In the data rows, the value 128 means zero.
Here are some points, one per row:
[ 96 182 148 132 134 111 128 121  84 147 168 169 196 156 145 110 111 113
 134 143 166 118 139 129 121 148 111  79 130 147 102  78]
[111 179 174  86 124 128 153  89 144 121  76 169 164 122 141 123 121 112
 175 151 140 151 200 148 111 117 152 209 131 200 127  92]
[117 146 166 100 132  96 120  98  98 182 172 147 191 144 137 129  84 121
 146 105 137 127 126 134 127 163 117  90 151 146 121  92]
[134 145 158 101 110  69 105 190  97 176 144 145 146 110  94 100 129 143
 109 107  88  58  51 136 122  80 142  87 106  45 128 105]
[177  92 160 171 169 121 120 195 140 151 174 133 152 111 130 108 186 151
 114 178 125 113 113 124  95 110 167 146  97 100 171 210]
[130 129 164  97 115  92 104 197 108 167 180 135 177 154 111 120 140 158
 124  94 102  84  67 152 121  79 137 101  97  57 145 125]
[141  79 158 142 151 126  94  81  88 124 127  97 125  99 135 112 112  75
  96 166 134 155 152  76  94 126 126  95 117 149  87 158]
[123 150 171 109 114  90 130 117  80 136 148 151 189 142 130 112  84 123
 145  83 140 138 139 118 110 150 106  81 147 124  90 102]
[105 152  53 126 113 138 146 173 140 143 126 165 104 131  90 106  97 135
 178  97 147 136 103 156 167 134  69  83 157 100 134  72]
[142  81  61 142 134 112 107 134 161 110 120 111  26 109 113 132 130 110
 135 133 142 159 129 125  98 120 101 102 144 143 149 139]
[188 116 178 161 170 130  86  92 116 175 139 140 135 134 135 127 131 102
 122 192 152 158 167 111 113 155 154 122 157 187  97 168]
[124 166  49 127 100 113 115 141 126 105 162 148 111 160 113 124 105 144
 188  57 126 153 120 152 164 121  82  90 157 108 149  91]
[193 127  95 128  93 223  95  69 142  89 113 226 147 121 137 132  38 127
  88 129  94  74  67  70  38 104  71 187 120 144 157 119]
[132 158 133  60 141 122 161 162 170 127  99  98 161  99 112 124 160 147
 146 147  71  82 106 166  98  49 165 205  84 112 133 123]
[ 91 165  81 143 122 166 139 147 153 132 150 169 116 153  76 165 113 151
 173  78 133 127 117 179 153 142 115  61 180 118 160  85]
[123 164 161 123 114 122 125  93 107 173 156 165 200 150 144 105 108 123
 155 109 145 142 157 137 143 138 115  67 131 133  94 120]
[133 120  75 181 167 148  98 145 194 115 154 146  76 136 123 137 136 132
 137 156 146 179 129 170 140 158 120 151 188 143 152 166]
[131 105 191 134 191 132 117  82 100 148 131 140 126 115 141 116 142  73
  85 159 141 168 156 129  85 154 122 117 136 159 128 161]
[ 74 150  53  79  89 129 119  88 178  70  34  79  89 125  77 130  90 122
 161 109 108 137 124 149 165  65  86 173 117 145 161  91]
[ 87 157 154  81  90 108 144  46 142 101  55  98 154 106 136 118  76 108
 123 164 106 125 190 126 101  75 135 160 131 148 104  95]
[112 162 133 114  76 150 197 112 144 146  94  91 126 178 194 219 182 150
 129 139 116 131 131 143 193 166 144 201 143 133 101  90]
[123 124 165 174  97 151 222 155  82 200 166 170 126 211 213 169 163 167
 143  78 166 117 113 157 218 197 138  95 135 109 125 112]
[187  64 156 126 155 137  76 190 106 150 153 101 117 102 136 119 162 158
 112 182 113 105 100 139  91  95 184 117  90 104 148 175]
[141 125  77 169 171 134  97 137 175 110 126 130  69 120 100 144 124 119
 135 125 171 177 116 130 145 155 140 135 149 147 178 163]
[ 68 123  33  99  77 120 116 124  96 110 135 127  77 140  64 112  86 119
 157  63 124 102  99 150 132 116  85  67 149  83 122  91]
[107 120 146 120 125 103 151 119 100 159 142 157 214 137 132  99  76 117
 153 117 129 120 140 126 129 164 119  72 134 150 109  93]
[145 106  83 172 173 162 119 128 173  92 144 124  79 130  91 128 147 136
 138 146 153 189 145 113 138 144 116 140 175 102 166 143]
[123  84 160 143 126 119  65  87  86 120 141 103 127  97 139  91 140  55
  75 160 129 137 157  84  90 149 106 125 138 140 107 144]
[154 100 182 120 156 120  90  81 107 142 156 137 132  76 152 100 115 102
 100 169 173 172 149 105 131 164 143 133 136 159 134 167]
[169 112 169 129 178 140  92 195 129 152 154 148 111  91 127 102 179 122
  94 162  94 121  94 128 119 105 189 128  92  98 141 200]
[131 103  67 161 137 141  95 137 157 122 134 111  63 112  95 136 122 134
 102 125 129 203 138 138 125 133 102 121 138 146 161 149]
[104 152 152 137  72 127 218  91 131 134  72  89  99 167 157 172 164 196
 125 111 121  93 142 129 188 178 158 182 118 156 112 112]
[115 146 158  76 113 112 124  71 162 113  85 102 170 133 127 111 103 113
 166 152 120 118 186 108 121 109 141 196 132 192 113  73]
[ 97 141 165  94 117 115 122 115  94 141 169 165 188 132 132  99  94 114
 120 102 148 111 128 129 132 147 127  78 156 147 101  89]
[104  97  53 146 156 137  88 124 130 105  96 109  44  89  88 123 128  96
 123  89 136 148 110  99 103 130 110 118 134 123 132 153]
[100 159  64 129  94 125 132 138 137 131 154 138  93 162  70 120 101 135
 173  79 133 134 109 129 158 128  83  74 116 120 164  72]
[ 88 140 139 114  68 169 192 115 126 136  79  62 102 143 167 178 160 166
 110 131 139 100 143 124 194 152 128 187 115 121  80  82]
[ 83 133 165  84 104 108 129  65 137  83  60 102 171 110 115 119  94 116
 146 150 111 136 163 119 101  90 123 173 123 173  89  68]
[151 179 142  76 112 111 141 157 142  73 111  84 162 129 121  99 143 148
 135 142  75  69 142 154 131  51 168 192  90 110 156 156]
[137  75 166 125 148 114 115  90 114 112 136 113 133  79 127  95 109  78
  74 169 145 143 140 105 113 164 117  94 110 162  97 173]
[105 167 153  72  97 129 156 105 171 101  89 120 209 104 134 138 104 109
 147 172 140 151 193 134 145 124 130 180 131 200 129 117]
[ 96 167 168 149  64 187 205 122 140 145  86  92 122 174 184 180 164 181
 151 117 166 137 140 138 199 155 173 201 130 145 105 129]
[ 94 157 137 106 106  86 124 120  71 141 149 184 204 142 135 121 101 129
 135 119 154 142 151 116 105 165 127  83 121 125 100  95]
[240 142  90 143  77 212 105 175 166  90 133 193 132 125 116 115  84 163
  85  98  45  35  11 124  15  66 101 196  61  88 178 172]
[206 120  65 185  45 210 161 135 123 125 115 181  70 151 198 189 104 175
  41  77 125  37  32  83 117 138  72 200 102 120 131 123]
[132  91 167 152 168 129 108  99 115 140 128 112 142  94 147 101 120  65
  83 143 133 161 152 110  86 157 138 111 123 162 105 158]
[119 137 158 109 126 106 129 102 120 166 176 158 194 135 138 126  86 117
 137  83 147 123 153 125 127 133 138  74 149 142  86  96]
[132  75 152 147 152 100 104  95  99 132 121 129 127  82 142 114 120  75
  93 157 124 162 138  85  79 138 149 107 127 167  81 149]
[137 136 161 132 125  92 126 186 106 171 174 163 167 169 117 113 133 161
 135 117  76  77  88 162 125  85 163  89  95  70 157 129]
[110 135 123 117  90 151 205 103 143 142  81  63 124 165 192 151 179 169
 147 104 138 105 131 135 195 173 145 202 117 135  92 102]
[140 173 179 105  94 126 136 174 148  86 119 129 172 105 107 150 158 171
 164 159  70  97 148 181 139  50 167 201 102 129 161 147]
[180  97 151 120 178 126 108 196 130 116 145 120 126  90 139 112 162 129
  96 165  70 112  99 104 101 123 171 106  85  81 135 207]
[ 90 125  68 116 128 117 147 134 134 107 144 162  87 133  72 134  92 136
 146  66 134 127  98 140 180  98  67  73 111 117 137  63]
[173  92 143 143 157 106 101 168 104 110 147 110 132  87 113 123 179 119
 106 170 109 104  77 123  78 112 193 121  62  70 141 183]
[163  83 150 153 167 132  97 154  89 129 166  89 136  81 118 104 184 137
  92 156  85 107  74 131  96  79 171 116  97 109 154 182]
[147 118 159 146 176 116 121  99 124 146 143 107 158  85 134 115 150  86
  88 163 153 153 152 104  79 162 106 112 145 183  99 166]
[103 147 164 119 121  96 116 109 107 154 150 140 179 150 142 113  94 106
 119 100 129 121 142 113 121 135 104  61 125 137  99  75]
[146 117  79 157 178 165 119 153 156 128 120 128  82 136  96 160 139 135
 137 146 152 189 136 101 136 144 116 117 173 156 195 160]
[103 128 144 106  90  68 120  90  93 153 124 151 153 129 113  84  76  83
 103 106 123  96 135 107 106 136 120  56 128 104  88  64]
[ 95 131 169 109 122 102 122  94  92 155 157 140 176 129 130 101  63 105
 131  94 157 112 135 118 116 140 108  87 117 109 100  81]
[ 89 128  71 139 103 103 116 140 140  91 107 143 119 150  83 112 102 133
 160  61 131 128  76 147 156 124  77  75 159  94 143  74]
[139 128 164 115 123  99 131 206 131 173 166 162 180 156 130 105 150 192
 157 104 109  80  90 154 102 101 133  91 113  59 131 141]
[ 93 132 118 102  58 141 208 120 125 115  85  85  95 145 201 175 168 163
 126 115 112 105 146 101 184 153 172 181 138 135  92  88]
[146 169 171  84 130 140 130 164 160 116 111  94 150 104 115 137 139 159
 185 174  61  72 140 166 123  77 137 198  80 101 147 130]
[153 175 158 122 130 139 143 184 153 108  97 103 187 125 121 155 145 140
 175 170  94  60 146 189 124  55 173 194 113 125 177 133]
[145  97 160 181 121 131 156 127 106 157 128 112  62 122 214 158 205 165
  66 139 168 132 103  91 168 226 159 113 134 113 118 152]
[ 91 135  36 142 111 113 133 116 126 122 141 142 105 132  87 120  96 141
 160  54 124 118 120 142 156 104  94  72 132  90 138  70]
[141  87 160 140 165 103  97  72  79  96 107 110 124 103 154  91 126  77
 110 170 123 166 109  96  82 149 123  97 119 152  80 141]
[132  63 164 194 113 136 164 137 103 161 146 105  82 131 190 180 192 126
  76 119 176 146 102  92 183 201 143 140 124 106  92 176]
[131 121  69 175 173 137 104 147 161 118 120 126  57 150  92 158 108 119
 138 146 151 168 131 124 130 140 119 134 142 137 144 174]
[165  99 186 161 178 139 110 111 131 133 140 139 146  99 155 128 144  74
 109 161 146 168 178 114  95 165 145 118 154 160 114 137]
[ 65 170  65 116 113 133 151 127 192  55  83 130  80 156  86 139  98 118
 194 109  95 128 166 145 166  81 116 207 139 184 146 117]
[168 113 171 159 164 137 104 117 115 139 154 129 158 134 153  97 126 115
 100 196 163 173 164 114  99 177 150 132 160 187 119 155]
[152  95 163 119 158  92  77  83  96 121 131 120 139 117 121 132 156  77
  65 172 132 156 141  94  93 155 108 109 138 158 100 146]
[169  95 140 150 169 134 109 102  92 162 121 143 166 111 143  99 141  87
 100 172 167 170 189 108 100 166 138 136 134 149 119 157]
[129 157 147  99 120  99 159  98  92 176 188 169 183 146 131  96 118  88
 144 109 146 130 135 117 121 144 129  93 166 136 118  87]
[156 151 156 120 147 103 127 202 109 162 160 150 191 142 121 115 130 160
 131 100  68  88  90 129 154  87 149  89 109  46 134 133]
[133 118  52 146 179 150 100 129 140 120 122 136  71 118 121 135 145 135
 126 136 148 187 122 141 137 128  95 126 147 150 159 165]
[117  86  54 158 180 127  90 127 128 113 119 109  66 117 120 131 117 125
 112 115 121 171 142 141 123 138  93 143 144 122 176 146]
[103 124 140 171  71 117 194 107  74 182 167 130 118 156 170 163 151 153
 128  79 151  81  82 105 207 181 124  90 132  54  71 100]
Along one direction, these points spread out more than along any other. Take the direction at right angles to it along which they spread out most. Go by this last direction. For each point below, how far along it does it lie, from 0 to 99? The average is 50, and the first point in the table lies past the average. One standard deviation of the points above along it is 16.
[114 164 148  56 119 138 134 181 142 106  99  96 153 122 120  99 144 176
 139 158  66  85 128 142 113  46 155 204 113 109 141 141] 26
[107  95  70 165 153 135  89 110 146  91 113 116  46  83  98 132 127 127
 131 125 125 162 132 118 107 139  90 118 118 102 138 141] 43
[ 91 125 132 116  56 143 211 128  91 116  60  66  99 150 161 176 135 133
 109 130 120 100 129 125 191 152 150 189 128 114  84  95] 57
[145 100  59 149 165 148 101 108 155 104 113 132  88 139  77 158 151 138
 117 124 168 179 141 148 116 148 122 127 152 125 164 171] 44
[140 123  76 161 178 146 118 134 171 104 130 125  58 129 119 133 112 110
 133 136 169 167 143 135 137 149 123 125 145 123 190 166] 43
[150 181 171  75 122 118 152 174 172 106  90 123 162 113 118 132 165 171
 158 144  71  78 146 167 126  70 150 192 106 124 164 160] 26
[107  72 162 141 170 126  80  80 123 129 140 150 140 111 150 107 151 100
  82 172 156 140 156 101  94 140 133 109 110 177  97 153] 58
[ 82 139  51 103 111 132 133 139 144 101 146 135  81 160  82 114  74 135
 145  61 143 124 116 135 134 113  95  63 121  82 115  75] 55
[160  98 160 138 158 128  92 179 122 152 159  94 132 105 139 120 186 135
 111 170 104 122  94 103  75  98 152 119  72  84 170 192] 21
[ 93 147  37  60  99 125 129 109 186  44  41  88  92 131  74 141 112 123
 170  90 139 112 151 148 140  71  92 174 133 147 118 103] 49
[128 134  65 170 162 131 134 126 157  99 163 124  52 109 114 138 118 138
 130 155 151 177 126 131 125 128 107 127 157 140 149 173] 44
[ 91 160 154 122  51 149 180 112 121 133  69  51  84 151 159 158 165 148
 102  80 129 102 137 126 180 157 141 188 122 129  90  99] 58
[120 177  77 152 146 156 151 166 173 125 171 178 142 172 116 151 105 157
 196  83 170 155 122 175 173 122 120  94 183 119 156  95] 54
